0: [131 161 208  68  98 129 122  19  65  56 146   8  77 125 111 122 103 144
 145 200 151]
1: [135  86  90  87 163 168 127 215 121 116  91 241 255  90 116 172 127 126
 139   0 217]
2: [111 147 173  70 100  97 122  45  66  64 209  55  88 126 142 146 102 148
 102 191 145]
3: [126 159 219  72 100 125 124  27  62 102 166  20 106 142 120 100  99 122
 138 197 142]
4: [108 149 178 205 110 113 130 180 222 179 136  62  64 167 155 145 201 145
 142 154  92]
5: [121  54  77  74 158 170 131 205 122 120 116 236 255 137 147 163 173 105
 154  48 217]
6: [121 163  19 202 168 119 133 153 207 176  82  39  74 164 149  55 164 143
 151 209  32]
7: [145 104 123  99 152 179 137 201  96 153  74 229 243  45 100 176 134 141
 144   0 204]
8: [121 139  86  66  96  63 127  35   3  52 216  81  73 141 111 117 112 131
 104 134  98]
9: [140 143 107  79  92 113 129  37   6  60 170  32  65 143  74 111 110 113
 110 140 104]
10: [124  74 133  79 164 150 117 208 162 139 104 237 255 157 128 128 128 127
 127 126 127]
11: [125  86  48 130 125 138 132 198 109 154 153 241 216  57 143 163 109 121
 125   0 207]
12: [113 152  79 170 130 133 137 183 226 178  80 212  59 163 149  52 128 127
 127 126 127]
13: [118 138 120  67 100 107 134  33  10  70 184  17  58 125  96 109 115 117
  92 106  72]
14: [154 148 220  90 105 172 130  51  74  57  96  16  84 155  75 123 106 117
 155 205 166]
15: [144 149 120  68  90  86 119  25  22  45 203  10  59 135  83 111 113  74
 129 136  73]
16: [110 147 145  58  88 122 113   0  26  84 169   1 122  52 109 114 100 108
 123 148  99]
17: [138  85  64  70 126 171 140 211 122 152 121 233 242 104 115 175 106 124
 143   0 206]
18: [118 141 136 228 124 151 125 136 220 195 135 252  84 137 147 116 160 128
 101 205  53]
19: [142 148  82 211 124 116 121 189 217 170  90 123  93 157 151  85 123 164
 101 162  54]
20: [141 146 105  59  94  56 120  34  61  89 184  77  59 154 116 170 102 127
 127 126 127]
21: [125 164 182 255 105 122 134 224 212 205  89 219  53 155 148 134 157 125
  95 100 128]
22: [117  72 122 141 174 156 135 225 175 161 137 226 251 125 148 153 109 131
  95   0 214]
23: [120 156 161  61  96 135 123  26  64  48 185  15 108  85 129 137 114 132
 138 189 137]
24: [116 152 174 255 127 148 123 200 223 188 113 248  77 163 152  92 159 119
  89 154 127]
25: [111 149 143 255 108 125 129 222 226 207  88 221  62 156 149 116 129 135
  84  71 145]
26: [114 155  38 158 135 114 129 177 212 174  87  52  81 165 147  97 141 171
 149 195  45]
27: [122 146 192  82  94 120 120  73  32  47 197  50  80 136 117  87 125 110
 188 207 155]
28: [112 154 210  64 103 153 125  55  89  63 163  77 133 119 117 135 108  72
 145 199 126]
29: [149 152 168  68  99  65 132  15  65 122 145 142  50 148 116 175 107 169
  42 121  92]
30: [164 159 162  68  95  96 125  22  44 121 154  15  55 123  96 150 115 147
  88 115  87]
31: [151 152 186  89  96 150 117  62  90  28 145  85  83 135  92 147 122 118
 166 207 152]
32: [120  59  90 165 173 139 133 221 116 159 138 225 254 116 148 151 114 100
 116   2 217]
33: [117 155  75 167 121  61 120 180 216 181  71 207  45 144 137 129 145 117
 163 209  27]
34: [123  44 124  91 203 171 129 206 133 120  86 243 255 157 139 146 125 125
 132  67 217]
35: [121 155 223  67 103 142 125  61  63  83 171  39 130 131 128 120 114  83
 162 212 143]
36: [105 148 221  64  92  83 126  89 131  75 211  33  81 164 149 152 108 153
 117 202 158]
37: [116 156   1 166 106  88 113 177 216 198  77 117  97 168 143 113 128 169
 116 174  53]
38: [132  46  52  81 191 165 123 218 111 109  77 197 255 134 124 135 125  99
 122  41 211]
39: [115 155   0 219 157 134 136 153 185 194  72 173  72 128 128 128 128 127
 127 126 127]
40: [127  46 134 166 206 144 138 208 145 135 150 244 253 122 145 149 142 131
 133  41 217]
41: [141 158 218  64  88 126 128  23  59 101 126  16  79 114 115 138 119 152
 153 208 150]
42: [133 157 227  69  93 134 120  24  94  92 139  13 106 135 111 133 107 120
 132 198 132]

[122 157  39 168 139 101 125 183 211 167  74  25  93 168 142 130 136 178
 164 190  51] 26 6
[125 153   0 208 174 134 128 106 178 173 108  67  77 151 147  42 152 156
 131 211  22] 6 26
[134 158 200  66 102 146 128   0  45 115 107  33 109  37  80 134  93 109
 106 124  79] 16 30
[148 161  31 255 152 102 127 167 190 195  84 188  75 158 127  67 143 134
 109 214  48] 19 33
[127 148  26 177 123  98 123 154 224 190  81 132  83 168 155 117 153 174
 126 200  28] 37 26
[119  93  67 113 132 184 154 211  99 172  93 128 129 128 128 128 128 127
 127 126 127] 39 10
[160 149  96  88  89 123 125  37  11  59 157  11  57 136  58 107 106 103
 110 132 100] 9 15
[125 161  36 181 132  69 121 150 221 180 103  40  65 154 142 157 192 162
 195 211  49] 26 6
[123 150 186 171  87 101 119 207 210 198  93 214  68 172 148 151 156 120
 123 134 101] 21 24
[125 150  71 184 165 138 137 120 227 161  93  94  61 159 143  27 183 121
 152 213   7] 6 26
[150 154 218  77  92 158 119  58  76  77 104  17  88 145  85 125 112 114
 163 214 161] 14 42
[123  79 153 123 186 161 128 217 174 160  97 238 255 149 153 148 119 119
 118  17 211] 22 34
[126 148  61 165 172 123 139  99 219 144  81  95  58 152 148  23 187 116
 143 206   0] 6 26
[119  64  97 123 146 154 135 216 104 157 115 245 237  86 128 128 128 127
 127 126 127] 10 34
[118  88  57 177 139 169 153 187 130 177 114 253 208   0 146 144 104 131
  80   0 178] 11 32
[104  71 145 108 143 170 141 215 130 165 109 246 231  96 145 183 128 127
 127 126 127] 10 34
[119 150 163  74  98 100 117  87  59  30 229   6  74 152 132 113 113 126
 175 209 177] 27 2
[152 155  41 255 180 105 126 148 205 186 119 222  61 128 128 128 128 127
 127 126 127] 39 12
[132 149  26 250 134  85 121 168 206 199  89 225  72 160 131 108 149 124
 122 215  33] 33 18
[113 148  77 227 128  90 119 198 212 187  90 250  63 161 147 132 140 111
 145 204  44] 33 18
[125 157 212 215  99 110 125 216 208 210  95 173  64 128 128 128 128 127
 127 126 127] 21 25
[154 151 181  64  97  35 121  17  43 137 194 106  58 158 125 134 100 127
 127 126 127] 20 29
[168 158 129  90 100  84 121  33  22  51 181  48  61 155  78  96 107 129
 123 143 102] 9 15
[117 156 222  83 109 127 122  26 107  89 154  16 119 109 131 158  96 106
 104 193 126] 42 3
[123 159 153 227 131  81 124 195 215 172 107  27  79 144 145 123 170 148
 181 204  76] 4 26
[148  99 135 115 150 179 135 208 131 186  84 216 211  66 118 156 110 152
 126   0 195] 7 1
[112 147  80 190 122  45 122 196 211 182  91  60  75 154 142 116 152 149
 168 208  63] 26 37
[122 146 145  67  92  39 119  31  40  95 184 113  64 137 136 170 114 166
  56 134  97] 29 20
[166  76 103  81 192 162 122 207 139 124  95 244 255 157 131 145 116 112
 167  74 227] 34 5
[118 151 185 217 107 114 121 180 220 176 128 116  60 160 150 110 196 131
 121 165 100] 4 19
[121  60  73 103 170 177 141 219 124 119 108 251 255  72 134 142 143 109
 109   0 217] 1 17
[115 150  70 227 117 114 127 219 224 200  72 122 115 139 141 103 117 164
 113  91  91] 19 37
[117 158  72 219 172  53 127 167 217 171  63 180  62 164 154 101 181 118
 163 206  15] 33 19
[129 148  21 207 126 128 123 168 218 186  81 175  77 160 154 106 133 137
 127 126 127] 39 12
[114 151 217  69 114 157 123  35 112  52 148  48 130 108 117 150 107  82
 143 197 112] 28 35
[130 148 214  60  86 125 122   1  56 129 167   9 140 127  98  62 101  86
 152 170 105] 3 42
[113  74 131 130 153 153 142 212 161 154 154 172 194 110 128 128 128 127
 127 126 127] 10 40
[123  48  82 123 181 138 142 212 151 109 205 244 129 128 128 128 128 127
 127 126 127] 10 40
[132 163 157  75 103  88 129   0   1 106 179  51  65 106 103  93 102 104
  85  63  60] 13 30
[121 152 207 234 114 117 129 186 210 174 144  97  59 159 148 123 173 169
 127 153 126] 4 21
[111  48 172 106 198 152 129 181 179 134 143 245 255 156 128 128 128 127
 127 126 127] 10 34
[130 160  83 253 118  78 122 213 218 199  98 142 119 161 147 160 121 155
 148 183  79] 19 37
[122  60 111 101 168 160 120 210 115 154  95 233 255 152 149 159 128 127
 127 126 127] 10 34
[120 154  37 236 132 109 125 198 218 202  74 105 107 162 150  63 122 149
  92 159  45] 19 37
[124 162 221  70 107 141 119  17  93  85 128  20 114 134 123 153  99 120
  96 183 129] 42 3
[140  64  90 106 200 179 128 215 102 132  78 246 129 128 128 128 128 127
 127 126 127] 10 34
[114  89  88 165 143 172 153 194 125 171 108 249 202  19 132 156 105 136
  79   0 192] 11 7
[116 107  83 161 145 173 147 191 162 174 103 229 183  17 130 131 101 108
  78   0 185] 11 22
[153 155 223  68 100 141 130  55 117  84 139  26 106 153 105 144 106 106
 152 213 143] 42 35
[132 151  50 185 159  44 116 111 202 153  81 132  68 152 160 122 185 142
 166 195   7] 33 26
[110  30  96  83 178 148 132 179 134  97 177 244 255 155 154 167 161 113
 151  73 205] 5 34
[146 147 108  80 102  85 134  38   5  57 227  12  56 127  75  71 106  74
 152 140  78] 15 9
[133 165 229  70  98 143 124  10 101 132 124  32 126 124 115 147  94 123
  89 175 124] 42 3
